In the rows, 128 means zero.
runs of hidden systems:
vusul, path 1 (11 x 22):
[[116 120 128 170 132 175 172 139 121 171 108 102 168 224  92  64 132 115
  128  95  92 153]
 [108  85 151 148 129 130 125 145 154  99 165 110 159 109 139  32  98  69
  139 123  77 113]
 [124 125 103 131 130 101 173 102 167  60 150 143 181  67 111 106 103 111
   83 169 156 135]
 [ 93 146  96  91 116 114 110 101 175 173 136 156 200 105 149 183 147 135
  137 157 183 142]
 [ 97 186  90 119  93 159  86  91 117 151 146 116  87 149 134 138 181 145
  188 154 139 146]
 [115 157 136 216 159 138 107 153  64 109 145  59  95 161 121 137 119 120
  141 129 104 159]
 [180  73 153 134 171 107 135 190  78 101 128 116 123  65 131 143  91  79
  129 149  79 135]
 [158  82 118  80 122 130 173 107 113 134  49 167 156  64  92 141 137 121
   79 165 150 108]
 [ 96 125 117 109 128 167 104  70 168 223  82 164 145 161 111 115 136 177
  140 120 190 106]
 [114 163 109 179  95 175  97 121 130 150 177 144  81 196 143  55 117 162
  191  87 120 153]
 [132 161 138 219 138  85 171 189  84  55 177 111 145 157 144  91 112  79
  127 117  56 141]]
zal, path 2 (11 x 22):
[[132 100 155 161 183 147 118 128 134 134 125  86 105 157  98  96  88 150
  124 111 123 138]
 [151  94 142 125  99 122 116 170 122 127 144 171 122 108 162 109 103 120
  133  95 107 150]
 [111 159 106 133 119  91 177 108 137 111 108 172 139 134 106 106 153 120
   97 126 125 122]
 [116 121 115 119 144 136 137 118 174 169 148  90 143 152 134 144 139  99
  133 114 164 112]
 [140 139 141 122  80 151  94 120 126  92 153 122 116 120 173 132 126 156
  134 139 143 105]
 [128 156 142 146 164  99 134 139 114 100 128 122 148 159 109 146 123 170
  125 149 100 163]
 [135 100 126  85 130 125 131 157 119 160 122 117 126 116 128 148 155  83
  146 127  98 145]
 [107 120 130 129 107 137 122  91 117 100  88 117 103  95 112 103 142 123
   85 139 143 102]
 [123 117 138 151 181 123 107 122 155 150 137 118 128 134 118 128  83 162
  131 116 158 143]
 [153 131 119 119  87 133 114 156 111 147 146 178 107 130 167 134 131 135
  161 106 121 141]
 [114 169 124 161 133 103 171 119 103 103 105 129 133 161 106 120 161 114
  106 133 105 105]]
levad, path 3 (11 x 22):
[[109 139 122  98 120 112 153 114 156 161 106 149 186 156 133 147 163 122
  117 134 138 101]
 [125 128 125 107 114 173 111 105 157 141 157  78 107 157 140 114 145 127
  154 131 143 103]
 [125 143 156 171 119 130  96 140 107  76 155 104 130 142 148 116 103 159
  127 135 106 148]
 [136 121 130 113 163  80 142 159 121 110 139 141 143 108 116 144 122 118
  133 141  86 172]
 [118 103 109  91 100 131 145 120 122 142  89 122 122  95 113 144 167  89
   91 128 139 136]
 [ 96 133 140 135 138 136  94  81 152 141 101 118 119 125 123 122 122 157
  110 131 176  89]
 [149 140 126 154 147 144  97 138 127 152 167 137  90 151 144 129  95 165
  178 110 143 144]
 [145 153 125 160 108 112 157 167  72 112 127 156 132 149 135 125 145 111
  138 123  79 144]
 [131 109 137 114 159 100 182 134 138 114 106 106 157 128 101 121 145  80
   96 138 103  93]
 [148  76 135  88 109 166 118 107 162 127 122 104 128  92 141 132 112 131
  100 130 177 105]
 [116 151 130 128 104 146  83  95 143 132 128 163 136 142 141 124 110 213
  139 134 157 151]]
vusul, path 4 (11 x 22):
[[127 136 121 198 101 114 120 177  67 144 125 153 152 105 171 172 117  90
  114 109 147 142]
 [167 139 130 109 162 115 150 122  97 124 115 152 113 107 119 135 147 110
  171 181 108  53]
 [164  99 114 131 117 197 165 116 118 158 101  93 150 153 113 143 128 135
  104 138 176 123]
 [115 113 162 124 114 157  75 119 123 145 114 150 161 144 143  84 108 175
  159 142 104 125]
 [131 143 108 143 147 123 167 131 134 115 149 132 123 167  85  81 120 136
  142 122  92 179]
 [ 98 109 131 144 115 108 140 157 134 127 138 108 170 116 143 115 136  58
  103 109 107 140]
 [118 127 118 105 139 111 127  89 153  94 134 127 129  67 120 119 133 109
  121 173 149  85]
 [128 141 102 131 126 147 117 104 146 149 131 133 144 122 132 171 115 167
  122 142 198 152]
 [118 159 125 130 107 135  85 137  99 158 135 153 117 153 151 139 146 155
  180 131 107 152]
 [136 146 125 166 151 126 157 149  81 112 128  89  93 162 100 116 146 102
  134 127  82 138]
 [148  70 155 138 151 127 136 158 115 116 118  92 145  90 129 129 101  78
   96 129 117 109]]
dibu, path 5 (11 x 22):
[[ 78 119 133 105  62 177  66  96 123 139 102 123 188 117 133 101 145 162
  131 165 117 181]
 [ 71 150 118 164 198 116  96 101 118 148 122  99 122 134  68  92 125 134
  167 166  99 175]
 [119 107 109 180 123 139 109 165  77 147 139 108 101  73 139 126 121  41
  140 121 128 149]
 [121 136 124 161 124  93 145 103 101  84  86 182 148  52 121 120 118 114
   83 165 156  81]
 [176 115  99 109 177 144 165 115 149 193 118 158 141 127 109 166 111 147
  155 146 193 107]
 [151 134 121 135  57 208 110 117 109 161 129 154 133 170 164 101 134 163
  167 124 148 111]
 [123 166 142 185 162 132 158 125 101  84 135 100 154 193  93  81 124 155
  140 161  75 138]
 [155  77 139 121 152 120 151 195 115 125 158  84 162 104 138 131 118  45
  139 133  73 150]
 [104  90 125  77  73 119 127  97 160  95 100 159 169  42 131  98 134 110
   75 153 142 121]
 [ 95 136 102 110 181 127 111  67 199 190 124 140 147 138  92 137 111 180
  143 138 197 146]
 [121 164 103 170  89 180  70 135 101 177 175 127  82 163 171 125 132 139
  206 109 145 151]]
mupo, path 6 (11 x 22):
[[147 162 122 152 151 105 143 135  83 146 106 186 144 129 127 154 133 140
  156 156 125 102]
 [162 119 110 123 123 172 173 131 101 163 108 111 123 160 108 126 159 101
  142 133 124 106]
 [137  99 158 143 100 170 123 123 115 116 108 111 156 140 138  94 112 142
  105 129 128 102]
 [150 104 143 111 152 128 131 134 153 115 146 140 155 133 118 101  93 165
  139 140 110 154]
 [102 125 108 106 100 122 127 139 139 153 131 145 161 130 130 128 148 116
  133 122 115 183]
 [ 77 155 120 136 128 112 124  94 146 122 124 121 135 130 116 100 154 108
  120 138 125 106]
 [131 129 118 156 154 135 129 121 147 120 163  86 115 120 128 130 107 114
  130 131 160 120]
 [141 135 126 138 115 123 109 140 103 111 136 142 141  95 153 162 116 140
  132 153 144 139]
 [135 141 121 114 150 116 143 121 105 139  97 138 130 133 101 151 152 142
  134 158 116 132]
 [124 107 131 126 127 163 122 126 116 164 105  99 114 143 119 121 141 112
  132 119 127 125]
 [131 117 143 153 119 145 113 124 118 103 127 134 119 122 131  87 101 147
  122 125 124 120]]
kuroz, path 7 (11 x 22):
[[125 109 118 168 151 141 129 140 100 133 136 157 203  94 110  80  85 112
  168 184 103 162]
 [111 113  80 138 118 154 154 120 111 157 121 144 156  88  93  81 140  66
  154 160 120 162]
 [ 85 125 100 170 123 161 125  88 126 144 116 110 158  97 110  86 126  87
  128 158 168 110]
 [128 140 100 170 147 151 115 107 132 127 173 128 141  96 131 111  91 125
  170 168 172 125]
 [138 146 100 166 109 147 135 141  82 121 145 142 164 108 135 137 123 116
  154 168 133 163]
 [117 134 119 144 145 134 142 122  88 139 106 116 166 117 103 126 148  91
  146 180 108 123]
 [139  92 119 129 151 170 130 116 122 142 123  89 126  99 103 109 116  99
  138 159 143 121]
 [132 108 128 154 122 156 109 113 118 122 121 145 150  94 125  99  87 147
  128 152 153 137]
 [119 144 105 151 136 128 130 126 116 153 134 170 155 131 116 110 116 136
  161 144 124 160]
 [117 136 106 152 111 147 144 134 104 147 132 118 130 137 125 109 151  78
  144 131 117 129]
 [123 125 126 156 143 134 143 109 124  99 131  98 139 109 116 107 122  98
  114 152 139  91]]
Muta, path 8 (11 x 22):
[[ 95 164 139 149 151  89 125 107 144 122 113 148 140 156 121 124 130 163
  115 121 130 114]
 [146 124 109 122 139 133 123 146 142 154 174 109  94 132 147 150 128 104
  165 110 143 136]
 [126 140 141 142  85 123 130 134  89  78 107 124 126 119 142 133 148 124
   91 133 113 119]
 [135 125 139 112 191 101 148 123 152 137 119 112 147 143 103 149 125 143
  124 145 131 115]
 [142  87 125  95  88 170 100 136 134 152 134 117 112 107 154 129 127 122
  135 115 144 144]
 [108 154 147 149 122 114 119 112 112 105  98 153 126 158 118 104 131 175
  111 127 105 127]
 [135 119 120 135 181 114 141 153 148 162 162 110 116 151 118 133 116 103
  158 104 123 142]
 [130 114 127 127  73 135 132 136 109  89 128 128 116  89 149 113 142  91
   99 124 123 118]
 [115 149 132 126 163  94 150  97 151 114 102 140 156 139 103 143 131 166
   99 148 147 113]
 [141 106 118  97 117 161  98 136 153 183 157 117 123 132 158 151 127 125
  164 114 158 140]
 [116 156 144 150  86 136 106 124  85  90 110 136 105 149 136 106 147 156
  121 131  95 128]]
dibu, path 9 (11 x 22):
[[110 158 112 174 147 135 183 104 127  97 120  84 104 189  70  79 144 127
   97 115 110 138]
 [141  94 165 151 163 101 118 185 135 128 169  92 154 126 171 144  98  78
  130 104 107 106]
 [150 115 116  74  74 113 140 115 148  66 135 171 121  59 142 117 132 135
  101 147 135 132]
 [ 95 148 113 104 156 116 139  93 176 180 104 131 174 172 104 169 148 167
  113 126 171 147]
 [126 140 134 123 112 170  66 126 125 168 163 102  74 161 161 119 144 136
  199 117 122 112]
 [114 160 133 201 113 123 138 132  72  46 125  87 106 135 113 110 127 132
   85 138 100 157]
 [148  96 157 119 194  63 145 181 111 130 115 127 165  95 128 179 114  87
  112 138  94 125]
 [152  76 112  44  69 152 130 107 149 151  95 170 105  67 136 122 149 116
  110 124 160 111]
 [ 91 156 125 152 141 150 116  64 172 163  97 139 138 190  99 103 120 209
  109 111 186 123]
 [148 153 131 179 158 144  98 170 108 155 199 112  83 191 153 118 107 138
  216 103 100 148]
 [134 150 128 169  68 104 174 172  61  37 134 116 134 109 144 113 159  66
   89 136  64 143]]
kuroz, path 10 (11 x 22):
[[139  91 127  62 184 101 109 131 154 198 111 162 128  87 122 163 127 119
  172 145 138 115]
 [140 122 105 124  53 202 113  96 102 148  93 140  70 132 125 107 143 164
  117 108 167 143]
 [102 170 163 213 181 107 113 127 118 128 130 131 153 198 124  97  98 169
  142 119 109 100]
 [182 111 110 121 137 112 176 193 121 114 194 129  93 128 146 121 122  61
  169 105  82 144]
 [118 110 128 116  78 116 181 114 118  80  69 129 177  85 118 127 159  91
   33 144 134 104]
 [111 114 124  72 188 127 108  76 211 186 126 128 163 129 110 148 119 166
  152 156 186 101]
 [141 133 114 124  46 203  67 128 121 147 170 130  92 149 176 121 124 177
  175 111 150 177]
 [ 78 196 157 211 142  81 118 140  71  69 122 122 146 180 118  99 139 146
  127 143  47 143]
 [146  91 122 109 205  76 175 190 132 132 154  78 103 103 109 156 134  20
  134 114  84 136]
 [147  65 126  83  65 149 134  97 131 102  67 138 123  22 134 140 130 103
   39 136 190  87]
 [109 154 121 117 171 136  92  50 181 183  99 186 163 152 104 146  95 252
  145 154 211 123]]
zal, path 11 (11 x 22):
[[104 158 101 126 199  92 168 102 159 158 130 136 113 148  81 104 155  90
  164 139 117  93]
 [151  97 109 146  79 188 133 138 129 133 159  71 108 115 159 130 125  77
  114 105 177 117]
 [133 150 162 154 129 101 113 112 123  62 124 161 176 110 150 125  93 188
  108 170 135  95]
 [153 128 101  89 163 130 157 145 139 176 141 141 146 161  98 157 133 145
  172 135 115 193]
 [ 97 127 131 116  54 155 109 130  92 147  92 119 130 128 151 118 187  85
  120 124 106 108]
 [106 135 146 164 192 117 122  93 145  81 135  79 110 128  89  84 102 141
  114 154 121 100]
 [163  80 121 121 128 136 115 173 136 146 167 131 132  95 152 150  81 121
  136 106 144 192]
 [109 164 114 121  77  97 132 108 105 116  86 209 143 104 137 129 162 143
  113 144 128 113]
 [109 151 107 145 191 134 151 104 151 176 127  86 121 181  87 132 146 120
  148 131 148 117]
 [155 100 149 135  88 171  92 159 111 120 163  95 110 118 184 127 116 104
  145 115 128 106]
 [140 149 142 151 141  93 152 122 106  51 112 155 149 117 107 109 106 171
   97 162 102 133]]
mupo, path 12 (11 x 22):
[[128 131 147 118  99 100 124 118 128  92 108 164 120  99 154 121 135 129
   99 125 132  73]
 [157 126 121 104 164 120 155 122 165 144 134 123 107 159 113 155 124 157
  124 111 153 128]
 [124 132 136 114  82 144  89 146 124 155 138 132 125 151 175 147 147 139
  148 104 127 135]
 [123 159 142 138 133 108 139 121 120  77 130 118 106 157 114 101 145 145
  121 135  88 116]
 [140  93 142 125 154 114 141 163 138 126 143  79 132 130 129 145 120  90
  106 103 114 141]
 [126 108 134  90  87 116 105 119 134 109 116 157 120  70 153 134 133 130
  107 135 142 115]
 [119 148 120 119 162 109 130  99 153 147 109 138 104 155  99 146 133 180
  119 119 152 138]
 [122 135 129 141 120 145  93 152 119 171 153 115 103 161 158 134 138 115
  171  98 119 132]
 [135 151 134 163 102 118 147 134  91  59 134 127 106 128 134  98 135 117
  111 134  97 111]
 [157  94 147 121 171 101 168 155 137 117 120 104 157 123 117 156 112 105
   90 125 122 118]
 [138  93 126  59  87 144 100 116 149 157 111 156 129  88 152 149 142 136
  128 132 157 124]]
levad, path 13 (11 x 22):
[[136 121 144 150 127 131 114 139 129 122 134 132 179 123 158 152  93 155
  115 134 157 132]
 [138 141 113  92 121 130 125 124 130 139 142 161 134 129 131 131 145 145
  174 158 112 142]
 [100 137 119 144 116 145 137 125 109 135 112  85 137 160 109 121 158 108
  114 129 111 152]
 [114 108 153 140 157 114 103 129 133 111 136 106 129 101 131 108 110 105
  127 138 113 104]
 [155 115 111 127 124 130 138 127 127 106 135 144 106  90 122 131 107 140
  115 133 152 151]
 [110 141 119 128 119 118 127 121 125 159 100 160 163 136 133 155 140 145
  120 132 147 139]
 [120 141 118 122 135 145 122 114 134 163 136 117 112 155 125 116 152 117
  166 132 124 106]
 [135 128 140 172 125 147 129 138 103  99 139  95 115 141 132 106 115 120
  121 124 115 121]
 [147 114 142 130 153 101 141 148 125  98 134 145 152 105 128 130 103 129
  119 144 112 131]
 [140 108 107  85 109 137 149 122 140 147 110 142 141 111 121 143 146 122
  118 135 144 146]
 [ 91 140 130 126 109 147 102  94 141 152 107 120 140 147 130 119 147 147
  124 130 148 116]]
Muta, path 14 (11 x 22):
[[106 150  95 130 133 117 139 116 118 138 141 152 155 101 114 100 156  79
  181 178 101 120]
 [104 140  92 165 124 152 141  91 112 122 119  96 153  93 105 124 136  96
  114 175 170 128]
 [122 133 135 148 147 133  90 111 118 130 130 139 171  90 147 144  99 152
  150 181 163 107]
 [153 137 109 129 127 156 113 131  86 150 128 152 125 120 122 146 127 155
  178 167 128 162]
 [123 128 132 164 133 145 137 143  72 152  95 124 151 148 113 114 138 105
  140 145  94 134]
 [141 102 128 145 161 139 148 120 122 119 125 116 132 101 100  86 109  95
  138 157 120  99]
 [139 106 111 139 114 144 139 116 132 116 124 152 157  86 125 113  96 134
  110 146 165 146]
 [116 146 116 121 112 126 121 116 132 158 123 183 173 135 140 127 132 155
  154 146 140 132]
 [122 155 104 143 119 159 130 119 115 156 146 117 122 165 124 114 153 118
  171 138 123 131]
 [122 137 135 179 139 133 132 135  99  91 143  87 137 128 129 109 120  99
  125 147 109 117]
 [144 110 129 121 158 106 139 133 128  95 136 125 154  80 117 143 106 118
  116 170 128 135]]

runs to name:
path 15 (2 x 22):
[[126 148 133 136 138 130 103  99 132 101 141  85  99 110 143 153 132 138
  126 154 166  79]
 [164 132 137 139 150 130 113 143 108 110 143 122 126 122 139 173  98 177
  138 150 141 154]]
 => kuroz
path 16 (2 x 22):
[[ 89 104  93 137  69 184 121 119 106 167  83  99 157 114 108 136 151 110
   81 121 160 214]
 [ 76 142 160 166 182 107  77  86 132 129 109 149 147 118 111  72 100 155
  155 166 117  76]]
 => mupo
path 17 (2 x 22):
[[140 127 128 174 155 131 130 140 110 136 144 118  68 133 130 102 112  96
  149 101 131  91]
 [162 125 131 166 108 117 164 147 110  77 137 145 134 109 146 129 105 117
   88 118 141 108]]
 => dibu
path 18 (2 x 22):
[[127 133 123  82  58 155 123 127 147 126 136 132 146 160 154 128 159 155
  126 117 120 158]
 [ 84 158 146 132 143 113 114 118 146 123 135  91 136 189 118 109 152 144
  132 122  91 135]]
 => Muta
path 19 (2 x 22):
[[110 113 135 129  90 163  68 113 123 171 115 139  94 112 165 113 130 124
  147 107 159  89]
 [134 168 120 194 154 126 142 103 106  82 128 134  89 145  96 101 101 176
  117 138 141 132]]
 => dibu
path 20 (2 x 22):
[[145 124 113 171 124 156 169 151  78 123 122  77 166 130 117 154 136  84
  106 154 130 156]
 [135  90 155 108 135 139 114 116 106 121  85 132 174  77 125 123 119 125
  122 186 123  87]]
 => mupo
path 21 (2 x 22):
[[118 106 141 123 101 151  99 119 100 128  83 113  81 123 116 117 138 149
   97 110 122 149]
 [116 124 152 162 177  97 119 135 118 137 101 137 107 145 104 116 105 150
  113 100 112 135]]
 => dibu
path 22 (2 x 22):
[[147  90 105 106 157 133 165 107 218 167 152 170 108 139 104  70  84 143
  132  76 172 128]
 [113 156 105 150  28 139 128 136 151 126 166 187 136 154 189  97 135 134
  123  68 153 142]]
 => Muta
path 23 (2 x 22):
[[ 76 133 148 172 145 107  82 110 138 108 141 105 138  91 145 104 109  99
  122 142 140  87]
 [167 132 100 135 149 128 135 129 137 104 178 143 101  91 126 140  86 150
  153 143 161 161]]
 => zal
path 24 (2 x 22):
[[118 113 127 127  98 128 129 133 153 115 149  96 147 108 161 143 133  89
   95 113 159 111]
 [127 143 134 104 137 108 104 101 157 100 137 143 134 105 138 148 117 179
  128 157 155 121]]
 => dibu
path 25 (2 x 22):
[[161 146 113 160 160 104 178 110 124  83 128 179 186  91 113 131  89 150
  116 187 161 103]
 [156 115  93  85 100 171 143 130 141 192 139 158 200 124 147 165 139 127
  168 162 167 149]]
 => Muta
path 26 (2 x 22):
[[132 116  97 112 130 115 148 156  86 152 108 123 127  83 114 173 163  60
  131 150 115 166]
 [107 114 137 121 121 143 124  86 106 139  53 122 139  95 110 121 155 112
   91 163 153  65]]
 => Muta
path 27 (2 x 22):
[[156 111 128 154 169 106 133 157 108 136 134 159 103 102 128 131  92 114
  144 118 127 128]
 [157 124 107 125 101 133 178 130 104 136  97 173 130 119 120 132 143 116
  105 124 142 115]]
 => levad
path 28 (2 x 22):
[[144 166 136 117  97 119 115 141 124 129 157 199 196 157 179 138 130 171
  186 162 107 114]
 [124 156 106 104 114 146 166 135 108 124 132  83 131 189  95 122 190 107
  150 144  67 167]]
 => kuroz
path 29 (2 x 22):
[[156 106 133 146 133 157 129 148 100 142 126 122  80 144 118 103 117 127
  144 105 111 139]
 [129 114 144 159 125 108 148 147 111 108 112 151 139 122 130  98 113 109
   98 110 108 114]]
 => zal
path 30 (2 x 22):
[[122 154 101 100  76 127 153 148 130 133 133 136 177 165 133 178 161 156
  109 116 126 225]
 [ 60 152 155 104 141  98  94 106 141 139 110  99 153 154 127 116 183 104
  144 151  76  84]]
 => mupo
